One turn moves every row onto another: examples first, then more rows asked:
Q_830: [  2 -12 -15   4   0  12  -2   3 -15   9  25  -7  11 -44   4   1   5  -3
  11 -22  12  22  17 -15   6   2   8   7   9]
Q_811: [ 16  -3 -15  -3   5  -1  16   4  -8  -9  24 -13  21 -16 -19 -15  16 -32
  21   3   9  22   1 -12  -9 -11  -3  -8  -7]
Q_833: [ 29   0 -10 -11  -9   5  -4  15  -7   7  -2   3 -24  24 -31   1  12  10
  20 -18   0  -8  -8  15  -2  15 -27   0  15]
Q_739: [ -7  15  10   8 -13  15  12  -2  32 -15   5  -4  19  21 -11 -13   6   1
 -10 -17 -25  25   4  -4  -2  12  16 -14   9]
Q_678: [-12  -3  24   5 -10 -18  12  -6 -17 -14   3 -10  -7  -5   4   4  39 -21
  -3   9  23   1  -1   6  -9 -17 -10  -2  -1]
Q_616: [ 29 -19  -9   5   1   2 -15  11 -15  14  -3  -3 -24  17 -21  11  17  24
  10 -11   9 -18  17  11   2  15 -19 -11   1]
Q_800: [-19  11  11   7 -17 -36  16 -17  -5  -7  -2  -5   1  19   6  -8  31  -5
 -17   1   2 -10   3 -18  -3  -3  -4  -8 -11]
Q_710: [  9  10  -8  -6  12  -4   3   5   7 -14 -13  26  -6  23   6  23 -21  21
   9  -9 -22  17  -6  14 -35 -13  15  28  14]
Q_426: [-11  -9   2  19  -7  14 -19   5 -24   8   1 -23  17 -18   9  -1  -8   0
  -5  -2  20  14   6   6 -11 -23  19 -17  15]
Q_460: [ 12  16  -9  13  12  -3  24  -3  20  -2  -2   9 -11  26  18   3 -23  23
   0  -2 -14   1  -1  -4 -27  -7  21  24 -24]
Q_148: [ 25 -10  -9 -12  -2  -4 -19  27 -17  14 -18  -5 -20  21 -18  11   0   3
   8  14  10  -9  14  -7   8   8 -21 -11 -10]
Q_646: [ 13 -12  -3 -10 -20  11  -2  25   0  26 -12   6 -22  21  -9   8  -1   1
   2   0  15  -4   2 -16  24  14 -14  -3   6]
Q_980: [-10  21   1 -24  -7 -25 -15  -4  -1   3   0  11  -1 -35   8   9  14  13
 -14 -19  -5  12  10  22  -5  24  -9  16   5]
Q_120: [ 13  22  -5   7   3   6   7 -17   7 -10  -4  -9  20  -4 -24 -10  -6  16
 -15 -17 -23  12  27  29  -7  16  20  10   1]
Q_596: [ -1 -12   0   5 -12   2  36 -25  16 -12   5  10  -8  29 -13   6   6  19
  -1   7  -5  -2 -20  -5 -38  -4  -3 -14 -17]
Q_100: [ -3 -17  -1  -1  -9  21  30 -15   5  -4   9  11 -14   2   6  12 -10  -6
   7  19  23  15 -26  -2 -32 -15  -8 -13  -9]
Q_134: [-16  28   0 -18 -16 -42  -4 -13   4   0  -8  11   8   5   0  -5  17  10
 -20 -13 -19   1   3  -9  -2  18  -5   3  -3]
Q_427: [ 14  -5  -6   4  22  -9  -2  21   2  -5  -2   5  -7  12  17  16 -18   2
  11  23   4  11 -11   8 -44 -30  13   4 -15]
Q_347: [ -2   3 -17 -26  -8  -8 -19  13 -23  -3  -3  -7  25 -24 -20   5   3   8
  12 -16 -23  27  13 -19   1   5   9  16  10]
Q_28: [  4 -23  -1   5 -14  -8  19   0   2  -8  18  -6  27   9 -30  -7  37  -3
   5 -14 -12   9   7 -21  -4  -3  19  -8  14]
Q_67: [ -3 -14  -9 -15  -1  21   2  -6 -12   3  -5  16 -14 -29  13  28 -30  10
   1  16  21  21  -4   4 -26  -9  -8   4  -9]
Q_941: [ -3   8  11 -12   2 -12  -5   1 -18  -8   6  -6 -10 -43   5   7  22 -13
  -2   0  23  11   4  31 -14   2 -15  11  -4]
Q_796: [  2  -7  -9  -9 -11 -10  10 -23   7 -11 -13  12  -4  20 -18  17  -7  49
  -9  -1 -31   1   1  -2 -37  12   0  -1 -20]
Q_982: [ 13 -12  -9  16  21  -1  -2   1   3   3   5  17 -11  -2  25  25 -19  29
   2 -10   7   2   6  20 -37 -16  21  16   5]
Q_142: [ -3  -9 -12 -22  -2   5 -12 -10 -10  -3 -20  18 -10 -17  -2  34 -27  43
  -6   4 -13  15  13   6 -28   9   1   9 -13]
Q_451: [  3   7  -3  -3   2   4 -19   2 -29  -7 -17 -13  25 -16 -22   7 -10   6
  -2  -2  -7  20  17  35 -16 -12  16   6  20]
Q_567: [ 28   9 -14  -9 -13  12  11  12   1  28   1   1 -24  16 -16  -8  -5   5
  11 -10  14 -12  -8   1  11  19 -23   5  -4]
Q_714: [ -5 -16  11  14   1   3  15  17  23  -2  -1  13 -13  29  23  20  -4  14
   1   4  -1  11 -10 -11 -26 -19  29   8   2]
Q_606: [ 11  -1 -21   2  -7 -21   5  -8 -11   7   6 -19  27  -7 -26 -13  13  21
  -2 -14 -23  -1  25 -21  -3  10  19  10 -20]
Q_492: [ -8  15   2  11  -8  12  -3   7   9  -5   8 -25  18   7  10 -21  -7 -18
   0   5   3  21 -10 -16 -10 -13   9 -29 -10]

Q_830 turns into Q_606
Q_451 turns into Q_739
Q_678 turns into Q_980
Now these:
Q_427 turns into Q_710
Q_148 turns into Q_833
Q_142 turns into Q_596

One turn moves every row onto another: examples first, then more rows asked:
Q_16: [-31   4 -11  -2  -5  -9   6  21  -7 -22   6  14  -4 -37 -13   7  -7  -3
  -6   1  -5 -33 -14   6   0  24 -27 -44  -7   8 -14   9   8  -3  -9  -3
  11  14 -14  -2 -28   7  14  -4   6]
Q_161: [ 23  14   1  -4  14   7  22  -8   4  -2   0   8 -10   9 -16 -20  -5   9
   5 -16 -44  14 -11  -1   8  -7  -5 -14 -24   7 -12   1 -20 -13 -11 -31
 -17  -2 -12 -14  -6 -26   6   2   6]
Q_834: [-20  17 -13  -1   3  -7 -39  -6   7  13 -16  32  -8  -4   2   0   4   7
 -16   4  -6  20  18  20  -8  -9  -2 -30   3   2   1  -3   8  -6   0   4
  18  18   3  10  31 -21 -42   4  -4]
Q_152: [ -8  24 -11   3  -4  -2 -38   4   1   1   0  32   2  -2  -6  12 -11   6
  -8  -2  -5  18  30  11   1  -2 -10 -18 -12   0  -3  -5   3  -3  -6  -3
  10  18  -9  26  40 -41 -26   0  -4]
Q_105: [ 18  -5   3  -6   8   9  21 -19  -1  16 -20  23  -2  16  -3  -9  -1  11
  -5  -4 -47  10 -15   7   2 -13  -1 -16 -20  10 -12  15 -14  -5 -13 -19
 -12  -1 -13 -27  -3 -16   5  -4   1]
Q_234: [ 24   1   6  -4   6   6  19 -15  -1   4  -8  18   0  11  -9 -13  -7   8
   2 -12 -48  14  -8   4   2  -7  -4 -12 -26   9 -10  12 -16  -6 -12 -25
 -18   2 -16 -22  -4 -30  13  -2   3]
Q_855: [-20  -6   6   6   0  15   5  -2   9 -12  16 -12 -17 -30   0   2  -2   7
 -20  14  42  10   2   0   0 -27 -10  16 -19   8  -6  -9  -2  -7  11 -25
 -20  -1  -4  -1 -18 -21   1  27  12]
Q_774: [ -7  14   3  -1 -18 -12 -14  32  10  -6  -9 -10  -6   0   5   5  10  18
  -1  13   6   8  13   9 -21  -3 -23  16  -1   9  18  30   7   9   4  26
   9  18   5  -7  24  33  -5  26   6]
Q_73: [-15   0 -12   2 -20  -4 -26 -26   1  -8 -17 -30  -1  -5   2 -20  14   1
   1 -27  10   9 -11  15   4  10   0  34   8  -2 -31   1   4  -1   8  -1
  -2   2   0   2  -6  28 -14  14   6]
Q_591: [ -4  -9   5  11 -35  13 -20 -17  -5 -10  -4 -24  13   3   0   0  -5   4
  -8 -20   8   5   7   5  19  18  -4  37  -6   1 -43  -1   3   4   2 -15
  -4  -7 -14  24  14  13   7   8   5]
Q_309: [ -9 -19   6   0   0  21  -3 -10  12  12 -17  -2 -28 -11   1  21   1  22
 -24  11  37  15  -5   6  -8 -28 -15   9 -21  14 -18  -6   1  14  -2  12
 -17   4  10   4 -21   4   4  12   9]
Q_486: [-32  -1 -34 -15 -11   7  -9 -24  -4   7 -34 -10 -15  21  11   6  15  14
 -11  40   7  -9  -1  13  19  22  -6 -14   4   7   0  22  -7 -10   1  10
  12  -7 -14  11  -7  -1 -22   8  -4]
Q_171: [ -7  -2  -3   4 -30   2 -26 -18  -1  -8 -10 -32  -3  -2 -11 -17   6   3
  -3 -30   9   3  -2  11  14  18  -3  34  -4   4 -42  -3   3  -1   0  -6
  -2   1  -3  25  -2  20   2  17   7]
Q_669: [ 14   4  -2  -9  19  11  25 -16   4  18 -19  15 -12  18  -6 -15   5  14
  -6  -3 -44   7 -21   5   6 -16   1 -21 -14   8 -17   6 -18 -10 -14 -21
  -7  -8  -7 -23  -4  -5  -5   0   2]
Q_335: [-23   3 -12  -1  -3   1   8  23  -8 -21   5  17   2 -26 -10  26 -16   3
  -4   3  -3 -32 -10   0   3  23 -35 -39 -12   4 -20   6   4   7 -13   3
   9   9 -17   4 -19   8  17 -17   3]
Q_381: [-20  23 -38 -14   3  12  -8 -11   6 -13 -17 -29 -28  21  -2   4   9  20
   2  23  12   1   3  -1  25  27 -17 -13   0   0  -4   0 -18 -12   1   7
   5 -10  -8  28 -10  -2 -27   6   2]
Q_304: [-21  28 -17  -4   5  -8 -38   1   7  11  -8  25 -16  -6 -11 -10   7   7
 -14  -2  -3  11  17  17   0  -8  -2 -30  -1   4  -5  -9   5 -13  -5  -1
  19  17   3  25  28 -22 -39  13  -2]
Q_563: [ 25  -2  -8  -2  19  -6  15  28 -12  -6 -11  17  15  15  -6   0 -10  14
  -5  -2 -42 -20 -20  14  12   2  -6  -8  -1  12  -8 -37 -12  -4 -17  10
   4   1  -3 -10 -14   8  -9  -4   5]
Q_351: [ -9  18   8   5 -23  -4  -4  43   5 -16  12 -12   6  -3   4   8   0  14
  -7  22   9   0  23   1  -7  -1 -22  21  -6   5  15  26   3  -1   6   0
   8   7 -10   2  37  18  -1  31   7]
Q_399: [ 18 -15   4   3   4 -17  11  22 -16 -12  -4  21  24   1  -3 -15  -9   2
 -11   0 -48 -19 -13  22   8   8   3  -9  -1  18   4 -25  -2 -12  -9  -4
   3   8 -11 -23 -17 -12   0   7   7]
Q_291: [-31   0  -5   3   0 -10   6  15   2 -28   6  10  -8 -41  -2   3  -5   0
  -9   1  -6 -19 -13   6  -7  25 -24 -53   4   5  -6   5  11  -3   2  -4
   9  14  -8 -16 -30  13   2  -6   9]
Q_53: [-24 -20 -12  -6 -31   2 -16 -31  -6  -5 -30  -3  -3  10  17   5   5   8
 -13  36  -3   6  15  16  10  35  -4 -14  -3  12  11  32   4  -5   9   5
   2   4 -21   1  -6 -25  -4   7  -2]
Q_250: [-13  14  -9   4  -3  -3 -39  -6   3   6 -11  37   2  -1   6  13  -7   7
 -12   3  -8  24  25  16  -6  -6  -7 -23  -3  -1   2  -2   7   1  -1   4
  12  19  -5  11  38 -32 -34  -4  -5]
Q_650: [ -7  13  11   0 -21  -8 -12  39  14  -3  -6 -16 -17  -1  -3  -3  11  23
 -10  13   6   5  15   8 -14   1 -20   6  -1  14   9  22   8   4   2  20
  12  13   8   7  25  36  -2  35  10]
Q_995: [ 26 -10  10   8  10 -12  12  25  -6 -22   2  13  16  -1  -2 -15 -13   9
 -10  -6 -48  -5  -7  16   8  12   0 -15   1  15   4 -37  -3 -10  -3  -5
  -3   6  -5 -19 -15  -9  -5   4  11]
Q_108: [ 31  -3   3   6  18  -6  14  28  -3 -19  -1  10  10   8  -4  -5 -13  16
  -6  -8 -45  -6 -12  11  11   9  -6 -15   1  11  -3 -44  -9  -5  -8   4
  -1   1  -1 -12 -14   3 -11  -3  11]
Q_728: [ 17  15  -4  -7  22  10  25  -9   7   7  -7   6 -17  13 -13 -22   3  14
   0 -12 -42   9 -17   0  10 -12  -2 -20 -17   6 -17  -2 -22 -15 -12 -28
 -11  -9  -7 -15  -7 -10  -5   4   6]
Q_934: [-11 -16  -4  -5  -5  12  -7 -12   0   7 -13   5 -13 -15  -1  23  -2  10
 -10   8  39   9  -5   9 -13 -29 -20  26 -29  13  -8   6  -1  14  -4  13
 -22  13   0  -5 -24 -14  12  10   4]
Q_860: [-13  32 -15  -1   0  -5 -38   8   3   5   1  25  -9  -5 -17  -3  -3   7
  -9  -5  -3  11  24  12   5  -3  -7 -23 -11   3  -8  -9   2 -11  -9  -5
  15  17  -5  35  34 -35 -28  10  -2]
Q_54: [ -3  21 -19  -3  -9   8 -14  -9  10 -36  -2 -32 -24   9  -3   3  -5  19
   9   9   6  22  20  -4  20  43 -22 -12  -9   2   5  -1 -12  -6   9   2
 -10   0 -12  28 -10 -26 -13   3   7]
Q_450: [-10 -13   1  13 -28  14 -16 -26  -4 -13  -8 -19  23   3  18   8  -5   2
  -8 -11   8  12   4   6  12  11  -3  40   5  -7 -33   3   4   6  11 -16
  -5 -10 -16   1  18  16  -7   0   3]
Q_742: [-18  -7  -5  -2  -4   8  -3  -7  -2  -8   6  -1  -7 -27  -1  11  -3   0
  -8  10  42   6  -2   6  -8 -28 -15  31 -28   9  -1   5  -2   1   4  -9
 -24  10  -8  -8 -22 -29  10  19   5]
Q_248: [-19   0  -6   5   2   7  10  18  -1 -26   3  16   3 -25   3  36 -20   9
  -5   4  -5 -17  -8  -4  -1  23 -37 -44  -3  -2 -16   1   5  12  -5   6
   6   7 -14  -6 -15  15   6 -27   5]
Q_116: [ -8  16  15   5 -24  -3  -5  45  11  -9   9 -17  -9  -2  -3  -1   5  20
 -14  19   8  -1  21   2  -4   2 -20  10  -5  12   7  20   5  -2   3   4
  12   6  -1  14  33  26   1  38  10]
Q_210: [ 17 -10  -7  -3   9 -13  13  24 -19  -2 -12  25  23  10  -5  -6  -7   6
  -8   3 -44 -28 -19  22  11   2   0  -5  -2  16  -3 -25  -7  -8 -17   5
   6   5  -9 -17 -15  -1  -3   3   3]
Q_994: [-17  -8 -10   8 -19   4 -20 -31   0 -10 -15 -22  15  -2  20  -5   7  -1
  -2 -15   9  13  -8  12   3   6   0  38  13  -8 -26   3   4   3  15  -7
  -3  -4  -8 -12   5  26 -20   4   3]
Q_162: [ -6  -7  -3   2 -30   3 -19 -22   3 -30 -10 -16  -8   4   8   4  -9  11
   0  17  -4  25  28   6  10  48 -14 -11 -10   9  14  18   1  -2  14   0
 -11   9 -20  11  -7 -40   1   4   5]
Q_20: [-23  -3  -2   8   5   0   9  13   6 -30   3  12  -4 -33   8  21 -12   7
  -8   3  -7  -9 -10   0  -8  23 -30 -53   6  -1  -8  -1  10   6   6   2
   6   9  -7 -18 -21  18  -2 -21   9]
Q_654: [-14 -14  13   6   2  24   5  -4  18   0   1 -13 -31 -19   1   9   1  21
 -30  14  39  15   0   1   0 -27 -10   2 -14  12 -17 -16   0   1   8 -11
 -16  -5   7   7 -17   0  -3  22  13]
Q_266: [ -8  17   1   2 -19  -9  -9  35   4 -13   2  -8   7  -1   9  12   2  13
   2  19   9   5  17   5 -17  -5 -24  25  -4   3  22  32   4   6   6  15
   6  14  -5 -10  32  21  -4  24   4]

Q_591 turns into Q_450
Q_654 turns into Q_855
Now these:
Q_20 turns into Q_291
Q_669 turns into Q_728
Q_563 turns into Q_108
Q_162 turns into Q_53
Q_304 turns into Q_860
Q_650 turns into Q_116

